0: [ 81 163 139  83  80  81 100 176]
1: [ 95 127 157  94 103  91  81 164]
2: [137 108 122 141 143 139 143 112]
3: [109 126 147 114 107 108 108 146]
4: [ 97 134 142 101  99  95  98 157]
5: [ 94 135 135  98  98  92  97 164]
6: [144 153  93 147 159 153 161 101]
7: [140 103 138 146 136 139 140 112]
8: [ 91 156 146  96  89  90 105 168]
9: [144 189  69  95 137 144 113 137]
10: [138  90 117 132 140 136 126 120]
11: [139  90 158 141 134 137 124 121]
12: [102 133 131 107 100  97 108 149]
13: [145 199 112  89 131 140 109 145]
14: [135 119 113 101 136 133  85 144]
15: [147  93 123 129 143 140 114 125]
16: [146 134 106 145 153 148 155 106]
17: [137 125  96 139 147 143 141 106]
18: [ 89 158 144  94  87  89 107 164]
19: [146 132 123 152 144 143 147 105]
20: [ 94 143 139  96  96  92  96 161]
21: [143 129 116 149 146 146 151 107]
22: [102 130 134 119 101 104 132 143]
23: [143  96 117 139 143 139 136 120]
24: [ 96 157 158  97  91  95 106 161]
25: [103 138 166 106  99 105 123 148]
26: [143 117 129 148 146 143 152 109]
27: [ 89 140 160  81  98  85  74 175]
28: [144 144  96 149 156 152 158 104]
29: [ 76 168 120  84  77  75 103 179]
30: [152 131 112 154 152 149 159 109]
31: [137  96  90 134 149 135 132 118]
32: [136  94 150 141 134 137 137 118]
33: [147 120 143 153 138 144 146 109]
34: [ 95 137 142  96  97  92  90 162]
35: [149 159 100 152 155 155 162  99]
36: [140  99 137 145 138 138 142 118]
37: [143 119 132 149 139 144 145 108]
38: [145 126 136 154 140 146 148 107]
39: [144 161  87 149 159 155 158  98]
40: [142  90 146 134 137 136 104 125]
41: [147 137 121 152 147 149 155 104]
42: [140 140  89 142 155 149 150 104]
43: [152 129 120 153 146 146 152 110]
44: [140  99 135 143 136 137 137 115]
45: [142  86  98 116 149 138  95 129]
46: [138  97 157 150 133 138 140 114]
47: [133  93 166 130 130 131 101 128]
48: [144  96 145 145 139 140 137 120]
49: [130 112 139 139 120 131 122 122]
50: [145  96 146 143 141 141 135 121]
51: [ 97 156 154 101  91  95 111 159]
52: [149  89 131 122 147 138  84 131]
53: [146 130  96 146 156 146 156 107]
54: [125 112 137 133 115 124 124 127]
55: [119 117 157 133 113 119 135 130]
56: [143 173  82  81 137 138  89 152]
57: [142 114 139 150 136 141 145 112]
58: [ 97 148 152  93  95  91  93 163]
59: [141 112 117 147 139 139 131 114]
60: [137  97 144 140 130 135 135 118]
61: [ 81 166 133  84  79  77 103 174]
62: [134 113 113 135 140 141 138 114]
63: [143 134 100 146 153 149 157 105]
64: [148 153 103 151 149 150 157 100]
65: [145 133 127 152 141 144 154 106]
66: [143 143 103 147 149 149 150 103]
67: [142 120  96 140 152 144 145 111]
68: [148 127 110 149 153 148 159 108]
69: [132 123  95  84 138 133  65 154]
70: [ 69 171 120  70  74  64  74 192]
71: [139  86 148 133 135 133 107 126]
72: [144 134 115 150 147 147 150 104]
73: [100 144 163  99  94 100 113 157]
74: [144 140 115 154 148 146 155 103]
75: [ 89 160 142  94  87  86  97 165]
76: [145 122 125 147 148 146 152 110]
77: [118 111 164 114 120 115  97 145]
78: [145 139 106 147 155 150 161 104]
79: [108 133 162 121 105 115 125 141]
80: [101 148 154 104  94  99 118 155]
81: [142 107 118 143 146 139 145 115]
82: [ 76 154 117  92  80  80 117 172]
83: [145 123 128 150 145 145 154 108]
84: [109 126 145 118 102 110 135 141]
85: [138  91 146 143 136 138 136 119]
86: [148 116 140 154 135 144 148 111]
87: [144 123 123 150 146 144 150 111]
88: [ 70 162 113  86  75  74 108 177]
89: [ 95 141 154  90  98  93  88 165]
90: [106 125 156 120 105 113 135 140]
91: [137  89 162 144 129 135 126 119]
92: [149 143 135 157 137 146 148 104]
93: [ 98 138 130 114  97 101 120 151]
94: [143 131 125 152 142 145 145 106]
95: [141 139 105 150 143 149 143 103]
96: [148 178  63 148 164 157 165  92]
97: [141 127 129 150 144 148 154 106]
98: [138  90 147 138 135 137 116 120]
99: [143 110 125 147 144 144 148 114]
100: [147  95 152 143 139 138 124 121]
101: [ 97 125 138 100 104  93  83 162]
102: [ 92 144 141  90  97  89  84 169]
103: [150 153 106 156 149 150 155 101]

[146 179 109  96 132 143 111 140] -> 13
[129  92 169 133 128 126 115 131] -> 47
[141 113 167 151 127 141 138 112] -> 46
[138  91 121 135 139 136 130 119] -> 10
[143  94 122 133 145 135 110 123] -> 15
[135 101 133 114 133 132  89 136] -> 52
[140 101 159 153 131 139 140 115] -> 46
[ 98 147 152 109  95  98 119 150] -> 80
[139  96 128 131 136 135 114 124] -> 15
[136  96 169 144 127 135 131 116] -> 91
[137 130  79 116 140 139 124 122] -> 17
[136 113  75  96 140 134  76 141] -> 69
[147 241 131  63 128 136  96 165] -> 13
[144 101 134 147 139 138 143 118] -> 36
[108 131 144 126 104 111 134 138] -> 84
[152 237 103  71 128 142 103 157] -> 13
[133  93 168 127 131 131 108 129] -> 47
[144 130 119 146 145 146 151 106] -> 21
[125 151  89  59 137 128  42 174] -> 69
[143 111 149 150 133 139 142 113] -> 57
[133 111  26  89 147 135  77 137] -> 69
[118 117 119 129 111 117 124 130] -> 54
[143  94 112 127 144 138 114 124] -> 15
[112 126 157 124 105 115 138 137] -> 90
[152 101 120 140 148 144 139 121] -> 23
[ 90 139 110 110  88  93 133 157] -> 93
[144 114 123 144 142 144 144 111] -> 99
[ 94 134 128 109  91  99 131 153] -> 93
[136 109 159 148 126 134 134 114] -> 46
[142 103 158 153 135 138 145 116] -> 46
[141 125  98 146 140 139 129 110] -> 17
[142  82 125 120 143 137  92 129] -> 52
[144 142 116 151 149 147 153 101] -> 74
[138  97 136 141 136 138 135 114] -> 44
[140  96 109 137 142 137 133 119] -> 23
[ 88 131 173  80  97  87  73 174] -> 27
[130 129  52  90 139 137  78 143] -> 69
[100 133 135 123  95 101 138 147] -> 22
[136 102  68 110 144 137  97 131] -> 45
[ 69 180 149  61  72  68  80 190] -> 70
[142  95 125 128 138 135 106 127] -> 15
[141 144  99 149 149 146 150 102] -> 66
[146 121 108 146 149 146 156 110] -> 68
[122 107 168 112 124 124 100 139] -> 77
[103 139 133 116  96 100 123 147] -> 93
[100 141 140 109  96  99 120 151] -> 93
[145 123  94 141 152 144 148 109] -> 67
[140 177 135  85 131 135  93 150] -> 13
[143 144  94 148 156 151 159 101] -> 28
[140  97 159 150 132 139 142 116] -> 46
[141  99 116 142 143 140 136 118] -> 23
[145 146 115 154 145 148 151 105] -> 74
[136 102 166 143 130 140 139 116] -> 46
[111 136 155 117 101 112 121 141] -> 79
[ 97 143 149 110  94 100 124 156] -> 80
[116 125 160 133 110 119 144 133] -> 55
